The same turns and mirrors carry the whole set onto itself, and each row onto the other rows of its family. Which rows share a family with each named row? Give them in list order.
These 18 rows form 6 families of 3 rows each.
j567: [ 0.63  3.86  1.73 -1.73 -3.29  1.92  1.00 -0.01  1.58  0.25  0.23 -1.81
 -2.92 -4.41  1.69]
j756: [-1.51 -2.59 -0.10  0.03  0.99  2.36  2.31 -0.93  2.03 -0.16  1.35  2.44
 -1.66 -2.92  0.87]
j661: [ 0.24  1.14 -1.77 -2.40  1.60  0.69  2.52 -3.58 -0.49 -0.96  2.85 -1.74
 -0.23  1.69  2.02]
j138: [ 0.32  1.08  0.02 -1.32  1.21 -2.25  1.09 -0.86 -0.30  0.39  2.03 -2.01
  0.43  2.57  0.37]
j272: [-1.72 -1.43  0.67 -0.56  0.66  2.61  1.37  0.89  0.23 -0.69  1.97  1.03
 -1.26 -4.55 -1.54]
j62: [ 1.21  3.50  0.22 -2.86 -2.30  2.89  1.15  0.08 -2.17  0.30 -2.11 -2.59
 -1.14 -2.27  0.67]
j558: [-0.39 -1.27  1.32  0.74 -0.72  3.42  0.65 -0.16  2.88 -0.68  2.11  1.26
 -2.52 -2.73 -1.07]
j261: [ 0.79  0.15 -0.90 -3.94  0.80 -0.91  2.59 -1.83  0.45  0.46  0.49 -2.44
 -0.06  2.77  1.21]
j844: [-0.23  0.42 -2.82 -3.28  1.70 -0.88  3.38 -2.55  0.37 -0.66  1.64 -1.42
 -0.23  0.73  2.69]
j840: [ 0.67  2.17  0.24 -3.52 -1.83  0.69 -0.19  1.98  1.57  1.50 -2.77 -2.89
 -0.89 -2.64  1.48]
j797: [ 0.56  3.07  1.36 -3.36 -0.65  1.52 -0.77  1.70  0.23  0.65 -1.69 -3.54
 -0.43 -3.18  1.80]
j156: [-0.13  0.85 -1.22 -0.67  1.79  0.42  3.13 -1.25  0.49 -0.74  1.15 -1.79
  0.71  3.09 -0.38]
j30: [ 1.30  1.16  0.02 -3.07  0.71 -1.66  0.12 -0.95  1.00 -0.02  0.74 -3.30
 -1.48  2.92  1.71]
j265: [-0.75 -1.41 -0.11 -0.02 -1.97  2.37  1.74 -1.12  3.09 -0.61  1.45  2.05
 -3.06 -3.07 -0.49]
j654: [-0.75 -1.95 -0.87  0.22  2.13  2.00  0.91 -0.56  1.46  0.27  3.51  1.30
 -1.66 -2.87  2.50]
j130: [-0.07 -1.59  0.71  0.20  0.77  1.82  1.40  0.09 -0.76  0.22  3.20  2.45
 -1.52 -4.07  0.76]
j921: [-0.64  3.00  1.42 -2.78 -3.38  1.89  0.98  0.11  1.12  1.49 -2.02 -2.03
 -1.48 -4.01  0.97]
j982: [ 1.24  4.65  2.15 -0.77 -3.25  1.33  0.82  0.10 -0.51  0.66 -1.19 -1.35
 -1.62 -2.63  1.47]

The rest of the family of j138: j130, j982
The rest of the family of j921: j756, j261
The rest of the family of j797: j661, j558
The rest of the family of j265: j844, j840

The same turns and mirrors carry the whole set onto itself, and each row onto the other rows of its family. Which rows share a family with each named row? Give them in list order.
These 32 rows form 4 families of 8 rows each.
j960: [ 2.17  2.90  0.36  0.49  0.66  0.88 -0.53 -2.14  0.44 -1.00  1.07 -0.89
  2.86 -1.06 -0.74  0.06 -3.36 -0.91 -3.15 -2.37  3.05  0.21 -0.55 -1.16
  0.51 -0.72  2.74  0.66 -0.11  2.46 -1.43  0.46]
j476: [ 0.53  0.39  2.41  2.55 -3.30  1.45 -0.15  0.39  0.13  2.30  1.08  1.17
  0.60  0.47  1.69  2.96 -2.78  1.52  0.72 -1.41  0.75 -0.84 -0.68 -2.71
 -0.32  1.06 -1.61 -2.08 -1.78 -0.81  1.33  0.25]
j839: [ 1.64 -0.18  1.21  3.90 -2.02  0.67  0.38  0.21  0.46  2.80  0.19  1.31
 -0.72  0.35  2.07  1.77 -3.07  0.55  0.37 -0.21  0.43 -0.89 -0.03 -2.79
  0.45  1.62  0.82 -2.23 -2.78 -0.28  0.84  0.21]
j588: [ 0.16 -0.10 -0.89  3.89 -1.75  0.81 -0.36  1.06  0.47  3.24 -0.59  0.59
  0.71  0.99  2.41  2.29 -1.61  1.79  1.63  0.60 -0.25 -1.15 -0.30 -2.63
  1.96  0.70 -1.92 -1.43 -2.24 -0.39  1.50 -0.40]
j504: [ 0.12 -1.08  0.91 -0.88 -4.00  0.31  1.68 -2.68  1.25  0.48 -1.78 -0.71
 -0.24 -1.73 -1.70  1.64 -0.80 -0.04 -2.09 -1.37 -1.09  1.89  3.38 -1.02
  3.30 -2.02 -1.32  1.29 -0.12  0.11  0.28 -1.77]
j155: [ 1.13  0.54 -0.94  0.08 -0.52 -0.87 -0.97 -2.41 -2.56 -1.42 -0.03 -0.61
 -1.51  1.29  1.08 -0.26 -1.11 -2.49  2.18 -1.81 -3.95 -0.70 -2.23 -0.93
  0.94  4.01  1.45  1.68  1.67  0.31 -0.41  0.53]
j991: [ 0.22  2.27  0.52  0.91  0.43  1.83 -1.17 -3.67  0.16 -1.00 -0.92  0.36
  1.74 -0.66 -1.64 -1.06 -2.59 -0.70 -2.23 -3.11  2.02  1.00 -0.08 -0.87
  1.08 -1.17  2.41  0.41 -0.16  3.05 -1.64  2.25]
j702: [ 0.70  0.91  1.20  2.66  0.00  0.25  0.29  0.41 -0.04  3.61 -0.06  0.14
  1.03  0.84  2.49  3.11 -2.96  0.31  1.43  0.97  0.77  0.84  0.75 -2.90
  1.31  1.21 -1.42 -1.40 -3.73 -0.95  0.97 -0.49]
j619: [-1.06  1.79  0.58 -0.78  1.20  1.14  1.28 -0.15  3.44  0.52  0.69  0.01
  2.50 -0.73  0.38  1.52  0.61  1.47  0.05  1.85  2.05  1.36  1.02  2.71
 -1.43 -3.85 -0.88 -2.56 -0.90  0.20 -0.06 -0.80]
j546: [-0.31 -0.58 -0.02 -1.17 -1.22 -1.15  0.29  1.78 -0.03  0.73 -0.05 -1.45
 -0.47  1.23  2.50  2.55  1.62 -1.04  1.72  3.64 -2.96 -0.95  0.78  0.44
 -0.66  1.54 -2.54 -1.14  0.71 -2.41  1.92 -3.20]
j708: [-1.24  1.08  1.46 -0.34 -0.31  1.48 -0.05  0.45  2.68  1.18 -0.88 -0.59
  2.87 -0.73 -0.25  1.59  0.11  0.81 -2.56  2.28  3.02  0.71  2.88  0.48
 -0.58 -3.68 -1.57 -2.37 -1.07  0.21  0.78 -1.56]
j987: [-0.71  0.74 -0.65 -2.88 -0.84  0.39 -1.28 -2.34  0.13 -3.76 -0.84 -1.19
  0.31 -0.27 -1.51 -1.72  2.05 -1.98 -1.92 -0.44 -1.68 -0.82 -0.14  2.31
 -0.90 -0.79  1.40  0.71  4.30  1.48 -0.65 -0.48]
j34: [-1.31  2.61 -1.39  0.05  2.41 -0.71 -2.49  1.08  0.30  0.26  0.90 -0.41
  1.82  1.26  1.35  1.49  0.61 -1.55  0.47  1.70  1.40 -0.57 -3.27  1.28
 -1.03  1.08  2.78 -3.69  0.18  0.31 -1.26  0.89]
j942: [ 1.07  1.94 -0.92  0.90 -1.20 -1.05 -1.59 -1.17 -2.73 -0.68 -1.30  0.44
 -1.32  1.32  0.73 -0.87 -2.62 -0.98  0.79 -1.30 -3.97 -1.38 -1.52 -1.31
 -0.11  2.71  2.16  2.79  1.88 -0.53  0.89  1.14]
j608: [-1.79  1.82 -0.66 -4.27  1.18 -0.04 -1.37 -2.24 -0.46 -3.02 -1.13 -2.45
  2.02  0.17 -1.27 -0.29  2.13 -2.17 -0.86  0.80 -1.29  0.95  0.58  2.40
  0.00 -1.28 -0.94  1.45  3.40  0.85 -0.52 -1.23]
j180: [-0.29  1.66  1.39 -4.23  0.92 -0.23 -0.63 -2.99 -0.28 -3.46 -0.25 -1.73
  0.57 -0.45 -1.50 -0.91  0.68 -3.49 -2.03 -0.13 -0.71  1.17  0.87  2.12
 -1.52 -0.32  1.80  0.77  2.88  0.88 -1.20 -0.54]
j620: [ 0.71  2.68 -0.54 -0.35  2.89 -0.05 -2.82  0.24  2.43  1.06  0.51 -0.50
  0.47  0.61  1.70  1.41  1.16 -1.12  1.03  1.59  0.59 -0.07 -4.02  0.84
 -1.87  1.89  1.86 -2.62  0.00 -0.73  0.26  0.97]
j644: [-0.80  0.94  0.87 -0.75 -2.67 -0.48  1.13  0.41 -0.61 -1.53 -1.00 -0.02
  0.10  1.81  3.42  2.59  2.66 -2.25  1.03  3.00 -3.02  0.97  1.49  0.36
 -0.42  0.06 -2.15  0.22  1.15 -1.76  1.44 -3.44]
j193: [ 1.03 -0.08  0.03  0.39 -2.14 -0.48 -2.32 -1.84 -3.32 -0.66 -1.56 -1.14
 -1.21  1.26  0.53 -0.08 -1.54 -3.17 -0.48 -1.24 -2.98 -1.29 -0.49 -3.24
  1.75  4.19  0.81  1.77  1.47  0.25  0.46 -0.29]
j222: [-0.79 -0.98  0.92  0.03 -3.76  0.56  1.89 -2.26 -2.38 -1.30 -1.51 -0.70
  0.84 -0.15 -0.91 -0.10 -2.10 -0.55 -1.57 -1.14 -1.55  0.12  4.66 -1.30
  2.22 -1.57 -2.00  1.81  0.53  1.25  0.04 -2.09]
j60: [ 0.65  0.82 -0.36  0.40  1.72  1.06 -2.13 -2.37  0.67  1.38  0.07 -1.01
  1.25 -1.27 -2.54 -1.28 -3.66  0.58 -1.48 -2.42  2.10 -0.87 -0.81 -0.80
  0.86  0.34  2.08 -0.93 -0.47  2.41 -1.10  2.34]
j209: [-1.05  2.23 -1.29  0.16  3.12  0.23 -1.96  0.15 -1.23  0.59  0.80  0.59
  0.55  1.43  1.67  1.79  1.89 -2.66 -0.24  1.63 -0.49 -2.35 -2.41  1.29
 -2.27  2.79  0.41 -2.85 -0.32  0.44 -0.84  1.28]
j377: [-0.67  1.21 -1.95 -2.81  2.52 -0.93 -0.85 -2.45  0.05 -2.44 -2.00 -2.24
  0.76  0.18 -0.89 -1.52  1.85 -3.22 -1.12  1.94 -1.66  0.88  1.31  2.23
  0.66 -0.82  1.44  1.37  2.47  1.42 -1.08 -1.21]
j551: [ 1.25 -0.91  1.91 -0.30 -3.19  1.27  1.42 -3.02 -0.29 -0.43 -1.86 -0.73
 -0.55 -0.72 -0.53 -0.12 -1.51 -0.05 -0.90 -1.14 -2.33  0.68  3.82 -1.68
  1.45 -0.70 -3.03  3.07  0.35  0.35  1.56 -1.95]
j989: [ 0.44  0.74  0.26  0.37  0.01  0.99 -0.23 -1.29 -0.33  1.14  0.76  0.46
  1.62 -1.50 -1.81 -0.78 -2.83 -0.73 -0.97 -3.49  2.74 -0.09 -1.58 -2.46
 -0.20 -0.77  1.87 -0.76 -0.08  3.83 -0.43  1.97]
j436: [-0.21  2.66 -0.54  0.54  3.15  0.29 -2.63  0.71 -1.08 -0.78  0.91 -0.36
  1.45  2.26  2.62 -0.28 -0.17 -1.55  1.68  1.96  0.21 -1.91 -2.78  0.63
 -2.93  2.33  1.31 -1.99  0.72  0.51 -0.07  0.78]
j435: [ 1.50 -0.12  0.07  0.78 -1.78 -0.20 -1.93 -2.57 -3.07 -0.66 -0.39 -1.07
 -1.14  1.14  0.99  1.61 -0.69 -0.27  0.02 -1.91 -3.94  0.81 -0.94 -2.05
  0.89  4.73  1.73  1.27  1.27  0.74  1.82  0.56]
j140: [-1.68  1.81  0.39 -1.02  0.92  0.83  0.94  0.53  3.16  0.37 -0.51 -0.10
  2.47 -0.66 -0.25 -0.22 -0.30 -1.37 -0.50  2.41  2.99 -0.73  1.60  1.56
 -0.54 -4.29 -1.78 -2.00 -0.68 -0.21 -1.48 -1.61]
j46: [ 0.98 -0.62  1.76 -0.42 -4.02  0.37  0.88 -2.05  1.41 -0.85 -1.64 -1.67
  0.79 -0.86 -0.92 -0.40 -2.84  1.03 -0.17 -1.04 -0.43  2.19  3.06 -1.74
  2.68 -2.39 -0.46  2.18  0.86  0.23  1.12 -2.12]
j635: [-2.17 -1.30  0.12 -0.85 -1.52 -0.27 -0.46  0.22 -0.24  0.79 -1.93 -0.28
 -1.49  1.59  1.67  1.33  2.38 -0.80  2.68  2.91 -4.06 -0.14  1.13  0.71
 -0.16  1.05 -2.90 -1.35  0.69 -1.85  1.76 -1.45]
j864: [-0.60  0.80  0.21 -0.66 -0.97 -0.38 -0.81 -0.67  0.41 -1.44 -1.61 -1.55
 -0.24  2.03  2.66  2.13  1.79 -0.97  0.64  3.96 -3.77 -0.01  2.22  1.99
  0.59  1.17 -1.96 -0.10  0.66 -3.31  0.79 -3.00]
j293: [-1.15 -0.34  1.42 -1.32  0.25  1.65  0.49 -0.75  2.85  0.53  0.31 -1.68
  2.54 -0.67  0.16  2.30  1.64 -0.74 -1.23  1.92  2.99  1.35  2.21  0.82
  0.55 -2.28 -2.26 -3.50 -1.25  1.16 -0.53 -2.14]

The rest of the family of j209: j702, j987, j644, j60, j435, j140, j46
The rest of the family of j839: j155, j991, j546, j708, j34, j608, j551
The rest of the family of j942: j960, j476, j620, j222, j377, j635, j293

